Small tables with named rows and columns. After each table, cells are looked up by row and column.

Table galuzav
        temo  mupos  foga
lifise    95    241   172
vakuf     18    238     1
dad       95    241   172
rebava    97    241   172

lifise, temo => 95
vakuf, foga => 1
dad, mupos => 241
vakuf, mupos => 238
dad, foga => 172
rebava, foga => 172
rebava, temo => 97
rebava, mupos => 241
lifise, mupos => 241
lifise, foga => 172
dad, temo => 95
vakuf, temo => 18
Which row has the largest temo? rebava

giforad.tsv
	pazor	dom	basobek	zive	gon	valogal
viv	22235	21624	-14314	28417	33038	94058
tutozib	37629	-10006	-70456	1656	20926	65362
gul	-1238	11722	47549	35053	-4261	19099
gotane	35590	2521	48682	34080	44955	83410
sof	-30528	71077	38617	20251	17545	33053
kur	36141	40778	60943	8216	438	83655

kur, pazor -> 36141
gul, dom -> 11722
sof, pazor -> -30528
kur, valogal -> 83655
gotane, zive -> 34080
gotane, gon -> 44955
tutozib, zive -> 1656
kur, basobek -> 60943
gotane, pazor -> 35590
viv, basobek -> -14314
sof, gon -> 17545

mup:
|  | pemuri | los | tidite | nazuto | tuduge | boril | zevinen | romi | zar |
|---|---|---|---|---|---|---|---|---|---|
| fugub | 61061 | 72968 | 59368 | 57542 | 49600 | 71683 | 58747 | 52551 | 38630 |
| dat | 72928 | 48174 | 44071 | 36879 | 50158 | 39005 | 60706 | 57475 | 46013 |
| febo | 59313 | 65855 | 64849 | 54077 | 57840 | 56619 | 17633 | 46216 | 53703 |
| non | 51925 | 52908 | 60056 | 38282 | 51281 | 57880 | 47421 | 52648 | 48441 |
| mafeven | 62554 | 55360 | 44605 | 79745 | 54857 | 64186 | 42276 | 62960 | 30658 |
| bivilu | 69176 | 69435 | 47604 | 58278 | 56695 | 47393 | 94894 | 35658 | 63774 |
| vekilib | 57979 | 61443 | 39595 | 56416 | 54670 | 57463 | 58331 | 58813 | 45662 |
| kopo | 69920 | 59087 | 71681 | 45700 | 57312 | 62806 | 64038 | 66084 | 27930 |
| gupe | 30527 | 24748 | 54596 | 45583 | 51955 | 77228 | 72335 | 73927 | 58769 |
| rupina | 60057 | 63814 | 62998 | 30892 | 58651 | 35789 | 35970 | 50811 | 26174 |

What is the tidite of rupina in mup? 62998
What is the tuduge of dat in mup? 50158
What is the boril of dat in mup? 39005
What is the los of kopo in mup? 59087
What is the tuduge of febo in mup? 57840
What is the pemuri of dat in mup? 72928
What is the zar of fugub in mup? 38630
What is the romi of mafeven in mup? 62960
What is the los of bivilu in mup? 69435
What is the nazuto of rupina in mup? 30892
What is the los of rupina in mup? 63814
What is the nazuto of dat in mup? 36879
What is the romi of bivilu in mup? 35658
What is the pemuri of mafeven in mup? 62554
What is the romi of febo in mup? 46216
What is the nazuto of non in mup? 38282
What is the romi of non in mup? 52648
What is the tuduge of bivilu in mup? 56695
What is the boril of gupe in mup? 77228
What is the los of non in mup? 52908

